128 stands for zero in the data rows.
Some points, one per row:
163 168 111 100 166 137 144 159 131 111 140 86
125 139 125 107 122 124 152 154 136 136 148 79
158 100 158 162 95 137 144 118 67 141 120 121
65 104 111 102 138 118 107 152 168 174 176 109
172 140 112 187 177 64 171 139 160 136 117 142
109 88 116 109 102 150 67 138 141 106 116 115
164 126 131 121 149 140 119 137 117 139 117 143
99 125 78 149 111 101 160 130 209 119 182 101
119 150 110 164 125 146 170 107 143 147 158 91
88 112 128 89 87 68 155 147 108 137 91 170
82 153 112 150 110 153 111 144 102 147 123 97
127 158 108 162 168 119 150 132 227 134 222 108
149 182 132 137 126 59 108 141 144 123 164 172
128 87 176 145 182 110 159 106 93 171 130 166
144 118 113 78 148 111 150 121 121 136 120 142
143 112 135 116 114 102 128 157 78 129 116 99
128 156 127 166 180 106 189 97 105 134 91 144
146 120 108 129 158 127 113 145 140 151 104 110
121 136 142 101 139 113 75 86 152 80 80 130
138 123 141 114 126 123 182 170 64 93 96 165
133 162 141 96 126 151 140 110 120 113 106 115
133 88 142 95 151 146 110 102 146 129 133 128
16 more points follow, each with its number after it:
168 117 175 180 158 114 142 94 102 163 142 148 0
100 131 65 95 111 169 50 107 90 76 111 94 1
130 148 107 93 97 221 61 142 133 153 62 118 2
94 144 60 72 51 192 100 128 174 128 152 129 3
77 120 132 131 166 157 150 109 103 92 184 160 4
141 167 138 88 129 119 129 118 91 134 122 169 5
156 138 98 92 138 130 96 172 135 113 137 77 6
119 137 79 180 123 105 142 121 201 154 193 155 7
60 143 49 112 98 121 139 115 255 102 193 106 8
112 138 86 183 88 100 162 113 255 121 202 109 9
178 151 135 105 114 134 91 137 49 115 141 146 10
190 57 151 200 175 101 173 113 63 114 96 147 11
145 140 179 185 175 94 172 109 124 152 122 142 12
185 105 137 154 134 104 183 144 134 194 150 128 13
174 139 142 166 148 80 128 126 39 174 106 120 14
184 152 150 151 141 152 124 121 128 102 145 134 15
Which of these numbered points is nearest to each point below, looking only along the 2 directions in which the first points spread most? Its number follows each.
163 151 129 175 159 110 171 112 130 93 177 165 > 13
105 179 101 53 122 154 131 115 124 118 161 118 > 6
166 133 191 187 161 67 181 148 128 167 120 108 > 12
146 110 159 148 159 126 203 92 146 157 123 114 > 13
85 135 99 163 113 108 86 147 249 125 211 105 > 8
147 138 158 163 166 84 187 120 82 166 85 184 > 11
189 128 171 135 231 90 161 133 93 126 103 156 > 11
144 102 165 210 194 56 151 162 58 173 125 155 > 11
113 115 103 27 84 162 82 106 95 174 97 166 > 2
95 127 136 83 104 147 77 134 152 105 127 147 > 1
153 94 117 135 164 123 169 139 52 114 120 166 > 14
172 92 154 117 109 147 106 133 9 100 72 115 > 10
129 119 169 107 137 126 123 138 44 148 99 118 > 10
126 130 192 167 168 70 161 126 58 117 82 138 > 11
144 127 136 173 164 63 158 167 134 161 196 121 > 13
101 135 101 141 97 155 102 173 62 121 60 154 > 10
155 152 170 174 156 110 130 117 149 128 155 140 > 13
177 142 189 136 149 111 151 88 43 152 78 162 > 11
123 156 173 197 146 94 193 97 130 141 110 143 > 12
134 141 144 176 103 99 189 130 202 96 169 107 > 7
114 93 122 126 114 148 108 126 153 110 143 124 > 6
151 176 173 209 170 46 183 145 163 151 144 171 > 12
98 124 110 80 126 148 105 154 168 166 117 131 > 6
154 88 171 135 159 98 167 111 138 125 116 80 > 15
175 95 103 115 129 88 167 104 145 105 138 141 > 15
73 168 86 151 103 107 115 92 245 142 246 141 > 9
90 159 68 54 76 171 58 152 155 104 168 107 > 3
155 160 158 132 150 100 126 124 140 144 140 128 > 15
118 120 146 167 95 172 90 138 144 126 121 102 > 6
108 129 111 62 105 166 81 112 130 145 133 109 > 1
120 117 128 127 123 149 109 116 164 95 125 118 > 6
120 156 113 127 167 190 100 160 103 104 47 154 > 10
102 133 104 104 79 187 81 141 157 111 144 90 > 3
95 130 103 98 104 132 116 94 129 94 163 76 > 6
127 166 121 172 141 123 114 121 222 105 180 159 > 7
152 130 168 191 150 105 171 144 100 190 123 159 > 12
86 142 189 186 142 107 119 142 203 136 167 122 > 7
